Each path is a new rotation, seen through one point. The rows after it are directions, each followed by how far the rotation turns it, in deg/step (0 if it stays put).
Each turn is a multiple of 5 degrees from 10 to 175, or 0.
Each row of a path follows its step; steps can be skipped.
Rotation 1:
step 0: [-20  20  18  18  18 -17  22 -41 -49 -24  -5  -4   8   3   3  18  -4  -1
 -13   9  -3 -10  11  19   0   9   5  10 -22  -9   0  25  -9  10   6  12
   1  14   3  12  20  -6 -21 -31  15   5 -18 -50  23]
step 2: [-19   4  -7  26 -39 -12  10  -9  27 -11  21 -32 -12  14  16  11 -24   1
  11  -8  18  -1 -14   1  -7   4  26  29   6  -9   1  19  27 -18   6  34
 -31  10  -2   4 -20  30  19 -14  37  -1  10  13   1]
step 3: [ 29  15  -5 -12 -24  23  22 -28  -8  14 -10  -1 -21   0  14  31   6  -3
  25 -40  -2 -19  40  10  -4  28  11  17   4   9  -3  27  -1   5  23   3
  33  -1  -8   8  29 -27  -5  -5   4  11  19  12   2]
step 5: [  5  -1  14  -1  -3  24 -10  -5 -39 -12   2   7   8  29  16  11  -2 -19
  35  -7  -7  32  -8  11 -39  -5   4   2   0  -2   3 -16  23  10 -18  12
  -2 -16 -35  15   1  24  35 -25   5  -2 -39  24   5]
step 6: [ 14 -18   3 -32 -19  13  -7 -17   1  -4  -1   6  -8 -15 -11  -4  18   2
 -17   0  16   7 -19  23   5  -2 -14  34   4  49   4  14   0 -44  -1 -31
   9 -37  -4 -17  30  16   5  -8  -3 -16  16  32  12]
step 7: [ -1 -30 -18 -12   2 -12   3 -37  -8  39  -7   9   2 -23   7 -11   2  -1
  18   8 -15 -30 -34   8   2 -19 -10   0 -37 -27 -27   4 -18 -16  -9  20
  -4   8 -10  23 -15  22 -19 -19  -3  12  -1  12  31]
step 8: [-15  10  15  12  16   8  -1  -8 -20  15 -22  13  -2  -4  16 -17 -13   1
 -18  27 -48  12   2  21 -40   1 -18  22  35   0   2   3 -20  35  14 -13
 -10  -6 -29  -9   3 -19  13  -8 -11  13  23   5  29]
step 9: [-37 -28   2  -7   9  -5 -30  49  -6  41  14  -6 -19  11  17  -3 -14  -4
  -9  -6   0  -2 -17  -5 -11   8  10  28 -17  11  -1   6 -15 -21   2 -21
 -28   8 -13   6   9  17   3  28   9 -37  16   4 -20]
step 11: [-46  -4  36 -20  29   1  -7 -39 -29  14  14  -7   1   0   5 -10  30 -10
 -16  -9   7   2  33 -16   6  27 -14  16   3  20   9  13 -14   2  19 -12
  13   4  17  -9 -17 -14 -30   0  -4  26   1 -18   1]
step 12: [-16 -27  20  -3 -18 -50  -5   3  -9   7   9   1  22   8  12  30  11 -11
  11   0 -16  15 -18 -27   4 -33  -1  -2  28 -13  -5 -28 -18   0   7   9
   8  -9 -38  -6 -22  -1 -11  16   9 -16 -24 -21 -32]
step 13: [-20  33  25 -27   0   6  31   2  11 -31  41  17   3  -9  12   5  -2   9
   2   4   5  -2  -7  24  -8  19  22  18  41  19 -29  -1  20 -14 -18  26
 -21 -11 -17 -18  -2  20  11   5  14  17   3  -3 -12]
step 14: [ -6 -18   3 -26 -10 -35  11 -12  -4 -21  -7  26   7  -8  17   8  -4  18
  14 -10 -15 -23  24  -3  26  28  19  10 -30 -14 -13  33 -18 -25  22   1
   8 -39  23  12  29 -13 -16  20   7  -2   2   9  -7]
Speeds:
[ -3  -2  -3  -1   4  10  11  -3  -2 -10   3   5  -7  -1   1   4  -6   2
   3  -4  -2   9   2   7  -8   4   1   5   3   2   8   6 -10   4   4  -6
  -4  -2   7  -1  -3  -1  -4  -9  -8   3  -5  -2  -5]  135
[  7  -3   0   2   0   1  -3   6   0   1  -4   2   3   3   9   0  -2   3
  -5 -10   7   2  -8  -4 -12   3  -4  -3  11   4  -1  -2   3  -3   7   4
  -9  -3   1  -7   0  10   7  -1   6  -8  -1  -4  -8]  100
[ -4   0   5   3  -6   2  -8  -2  -4  -6  -5  -5   6   4   0  -5   3  -2
  -9  -3   3   2   1  -5  -5  -8  -1   0 -10   7   3   3   8  -5  -6  -1
   4  -2   1  -2   3   4 -10 -10 -11   3  -8  -3  -4]  70
[-4  2  3 -5  1 11 -5  1  6  2 -2 10  7 -4  2  3  0  1 -3  3  5  2  9 -5
  7  6 -8  5  3 11 -1  4  6  5 10 -2 -3 -2 -3  5  7 -3 -4  5 -4 -6 -2  0
  7]  140
[ 7  1  3 -9  3  6  6  7  2  0 -5 -6 -1 -9  2 11 -7 -4 -7  0 -3 -2  3  0
  5  3 -1 11 -7  0  2 -3  1 -3 -7 10  8 -4  5 -3 -3 10 -1 -3  3 -3  6  1
 -2]  100
[ -2   4   4  -1  -5  -1   6   1  -8   5   5   0  -6   2  -9  -1   1   1
 -10  -7   0   0   1   5   1   0  -5  -5   5   8  -2  -4  -4  10  -3  15
   1   0  -1  -1  13  -2   6  -2  -7   5   0   6  -1]  145
[ -3  -1   2  -1   1   4   5   4   6  -4  -3   9  -4  -4   2   5  -1  -3
   7   3   5   0 -10 -10  -2 -10  -7  -3  -3   4  -5   1   2  -4  -8  10
  -7   8   1   3  -8  -8   4  -1  -6   7   5   1  -1]  130
Rotation 2:
step 0: [  6 -13  20  13 -31 -14 -11   5 -17 -16 -11  18  14  13 -19   1   8  -6
 -10   0  -5  13   2  40  -7   1 -36   8   5 -13  -3 -36  -1 -26  18  -2
 -27 -13  -1  -3   9 -31  -3   0  -4 -13  31  23   6]
step 3: [ -4 -21 -10  19   8  13 -10   9  29  12 -19 -15 -22  -2 -42 -16 -21   0
 -17 -13   9 -14 -26  15  15  19  -3 -27  21   2 -23  -1   8  -5  14   1
  -6 -31   7   4 -10 -27   3  28   0  14 -15  -1 -16]
step 4: [ 13 -13  27  21  10   9   1  16  16  -6 -20   0  13   5   1  -6  29  -2
  11   5 -17  -7 -12  25  18 -29   9  -3   7   8 -19 -12  27 -19 -24 -21
 -20   6  15 -19  21 -44  20   0  -8  -4 -10  13 -12]
step 5: [-17 -22   1  21   3  22  -2  -6   9 -13   9   9 -39 -16  -5  15  23 -12
 -17  -9   2 -35 -18  15  28  -3  14 -29  -8  13   0  -5  -9  -2   5   0
 -40 -11  22  -6   2  -4 -17  25  19 -17  21  -3  -2]
step 6: [-19  -5  28  32  16  -5  19  -2   1  -1   6 -11   8  -9  -9  17   6   7
  28 -24 -23  14 -37   7  -3  -4  -7  14 -13  -3 -16 -38   6  -6 -17  22
 -12   1  12 -10  15 -34 -21  15 -15  -1  23   1  11]
step 8: [ -3  -2  51   1  21 -27   0  22   3  -1  -6  10 -12 -18 -14   3  19   0
   4 -17  32  26 -13   1  13 -26 -27  -6  13 -32   2 -22  14 -31  -8   4
   0 -10   1 -25   8  -4  -1   9   9  12  12  -1  -6]
step 9: [-15 -14  25  15 -21  -8   8  13  -9  21  -4 -16 -29   5 -34  13   2 -21
  -3 -23  -3  -2  -6  14 -15   5 -21  -9  15  29  29   1  10 -14   2  -5
 -22 -10  29   5   5   7   4  13  31 -13 -31 -13 -15]
step 10: [  9 -13  31  25  47 -11 -10  13  12 -15 -13 -10 -34 -12  -9 -18 -14   1
  -6 -27   9  15  -9  40  -9   7   7  26   6   2 -23 -20  13  -5  -2  -5
 -13  -5   6  -3  14  13  16  13 -16  -1 -13   8  -1]
step 11: [ 15 -12  13 -32 -14  -4 -10  12   8  -8   0 -16  -2  19 -20  28  -4  19
 -19 -24 -16 -18 -14  32  35  -9   8   7   7  21   2 -15  26  -1   1  -3
 -39 -13   8   0  -6 -15  -5  22  14  -8 -21  12  -8]
step 12: [  3 -44   8  13  17  11 -14   9  12 -27 -20  -3 -21   6   3   3  -6 -14
  33 -28  15 -14  -7   7  16  -4  -7   2 -21 -11  10 -32   6 -34 -18 -13
 -24  11  -3  11  -7  -9   7  12   0  -3  26  17  14]
step 13: [  9 -22  11  16 -20   2  38 -11   2  -1  -1  -9   1  10  11   8   0 -10
  -7 -17   0 -27 -22  29  10   6  -8  16   7 -12  38 -19  12  10   5  45
 -27 -16   6  -6  11 -20  -5  14   9  -4  11   7 -27]
step 14: [-19  -8  23  10  -3   7 -23   3  19  -1  -7  10 -30   0  -4 -26 -13   6
  18 -11 -11  -9 -13  20 -12   2 -12  -7 -27 -44   5 -43   9 -18  15   6
   7   5 -10 -22   9 -18 -26  13   5 -13 -18   7  -4]
Speeds:
[ -3   5  -2   5 -13   4  -5   0   4   0   4   1  -1  -1   4   4 -10  -6
  -9  -4   0   1   5  -5   6  -6   3  -5  11   4   4   1  -1   5   0  11
  -7   3   4   9  -6  -1  -1   7  -3   1  -5  -2  -6]  175
[ -4   0 -12   4   0   1  -9   5   1   2  -2   2   1  -1   1   5   1  -9
  -5   9  -9  -7  -1   5   1   4  -2  -2   3  -6  -6   4  -1  -2  -4   4
  15   1  -1  -3   4 -12   2   3   1  -3   7   5  -6]  25
[ -4  11   1   8  -3   5  -5  -5  -4   7   1  13   5  -1  -4   1   2  -3
   8  -4   7  -2  -7  -5   4  -5   2   6  -6   2   6   0   0   0  10   3
   4  -1  -1  -6   6   1 -11  -1  -5  -7   4   3  -4]  45
[ -9   4   0  -1  -7   4   0   9   0   5   1  -8   0   3   2   0  -6  -7
  14   1 -10   0  -2  -2   5  -3   0   0  -8   4   4  -5   4  -2  -2 -11
   4   9   1   2   5  -4   1  -2   2   6 -11  -5   5]  140
[ -5  -1   1   1  -3  11   7   0  -1  -2  -5  -2   4  -1  -3  -1   4  -8
  -1   6  -4   9  -1  -1  -3  -5   4 -12   1   2 -12   2  -5   2   8  -5
  -5  -9   0  -6  -3  -6  -4  -6  -7   6   4  -4  -1]  20
[ -5   3   1  -6  -1  -7  -7  -7   6   1  -4   1   6   1  -5 -15  -6   5
 -11   2  -1   6  -3   8  -2   1   9   3   2   0   7  -4   3   5   1  -6
   2   1   0   2   3 -12  -4   2  -4   3   0   1   6]  100
Rotation 3:
step 0: [ 10  -1 -18 -12  -4 -31  16  32   4  -5  13  17   4  -7   0 -21 -20   2
  10  23  20  12  48   9 -17 -18   6 -32  -4 -27  25  17  14 -18  34  16
  -4 -18  20   6   2   8  -8   4  -2  12  -8 -12  -5]
step 1: [-18   7   7 -26   3 -26  15  -5 -12   7 -17  -7   2 -29  -2 -18 -36   7
 -28  11  -6   0   6 -18  -8 -27  34  28  19 -28  -5 -16 -17  -6  -1  -7
 -32 -10 -17   8  12 -14  13 -29 -10 -15   3  15  12]
step 2: [-12 -18 -13  -9  15 -15   3   5 -25 -29  10  29   2 -10  28  -7  -3  -5
  28  13   5  -1   1   4 -31   1  -9   4   7  -9 -23 -25 -15  -7 -12  38
 -20  13  14  -6 -10   0 -36 -25  14  35   2   0  19]
step 3: [-24 -12  -3 -33  16 -20 -22   6  15 -16 -23  -6  12 -15   5  12   7  -8
  20  18  30  11  20   9 -11  -8  -4  11 -35  -3  15  -1  -8 -22  15   7
  -3 -38 -31  34  25   3  -5  -4 -26   1   0   3   1]
step 4: [-18   0  17   3  -2 -11  23  17  10   7  27  15   2  13  23   5 -47  -5
 -20  15  24   7  17  19 -15 -30  17  25 -13  -8  16  14  -1  -3 -19  15
 -22  12  -7 -16   0 -13 -24 -14  -8 -21   4 -34  10]
step 5: [ 18   9 -19   4  -8 -19 -17 -27  -3  -3 -14  12 -42  -4  -9  14  -1   0
 -34  11  12 -10  17  -5 -22 -10   0   6  -4 -15   3 -32 -21 -11   4  30
 -30  -7   0  12  10  18  -2 -19 -14  29 -15  -5  34]
step 6: [-34  -1 -14 -14   1  21  -3   6  17   0 -24  20  42  -5   4   1 -23   9
  -2  50 -10  23   3   1 -35   9 -23   7  -2   3  11 -18  -8  12   0  11
  -7 -11  16  20  -6 -18  -5 -14 -20  20  12 -20   3]
step 8: [-15   6 -14  -6  10   1   4   8 -28   1  -4   7 -13 -25   8  21 -19  22
 -21  21   4  32  25 -38 -13 -29  24 -11  16  14  21  -2   1 -23 -17   7
   5  -3 -15  -9 -10  15 -27  -2 -29   1  -3  -2  29]
step 9: [-18   7 -14 -14 -24  -5 -13   4   1  -7  -9  -4 -17 -32  -6  11 -31 -25
   7  21  15  -6   6  -5 -31  12   7 -11  21 -31  -2  -4  16  -9   1  24
 -14   9  -3  36  -4 -17  -8 -20  29  21 -13 -32 -18]
step 10: [-36   8  -5 -22  10   8  25   3 -17   6 -23  -2  33  15  17  11   2  16
  -7  13  -1 -33  30   0  -7 -21  13   5 -11  -1   2 -11  -3 -28  26  21
   3 -27  15   1  28  -7 -12 -40   7   6  -8   8   4]
step 12: [ -2 -31   0 -29  16 -19   0  11 -14 -11 -31  -3 -30 -26  10   7 -38  -6
 -15   2 -22 -17   1  10 -43 -27  14  21   2 -19  15 -20  -7  -5  -6   4
 -14 -29  -5  16  -5   8 -14  10  -3  -7   2   3  -2]
step 13: [-39   9  -8 -11  19  -7  -7  -9   7   6  18   1  11   3  35   8  -1  -2
   3  22  14 -22  -9 -12  -7 -21 -20   1  -3  -2 -13  -9 -23  -1 -18  32
 -21  22 -13  41   2 -24 -37 -21   1   8  -1  -3  21]
Speeds:
[ -1   0   1   2  -1   4  10   0  -2   1  -2  -8   0  -3   1  -8  -7  -8
  -6   6   2  -6 -11  -3   5   0   3   2 -13   0  -6   3   3  -5  -1  -2
  -1  -2   8   5   5  -1  -2  -1   8  -9   8  -3  10]  125
[  0  -2   6  -4   1  -1  -4   1  -6  -4   3   2   4 -15   7   2  -1  -3
   7  -3   0   3  -6  -6   1  -6   1   1  -4   4  -2  -3  -3   4  -5   1
   5   2  -6   4  -5   1  -7  10  -1   4  12  12  -2]  70
[-1 -4  9 -1  2 -5 -1 -3  4  1  2  3  4  4  1  2 -8  3  3  3  3  7 12  5
  8 -7  7 -3  0  6 -5  7  3  3  8  6  8 -1  1 -1  4  8  8  8  1 -9  4 -1
  5]  100
[  7   1  -3  -5  -7  -4   1  -7  -5  -6   2  -1  -9   1   1   1   2  -2
   0  -6   5  -9   2   7 -10  -3   1  -1  -7  -7  -2  -5   1  -9   7  -1
   8  -8   7  -2   1   8   3  11   2   5   0   2  -5]  155
[  5   1   7   0  -5   3   5  -1   1   4  -5  -4   5   0   6   6 -16   2
   6 -11  -4 -13  -3   8  -5  -3   1  10   5  -2  -5   3   1   3  -2   0
   2   4  -5  -3   2  -5   3  -8  -3  -1   0  -2  -4]  130
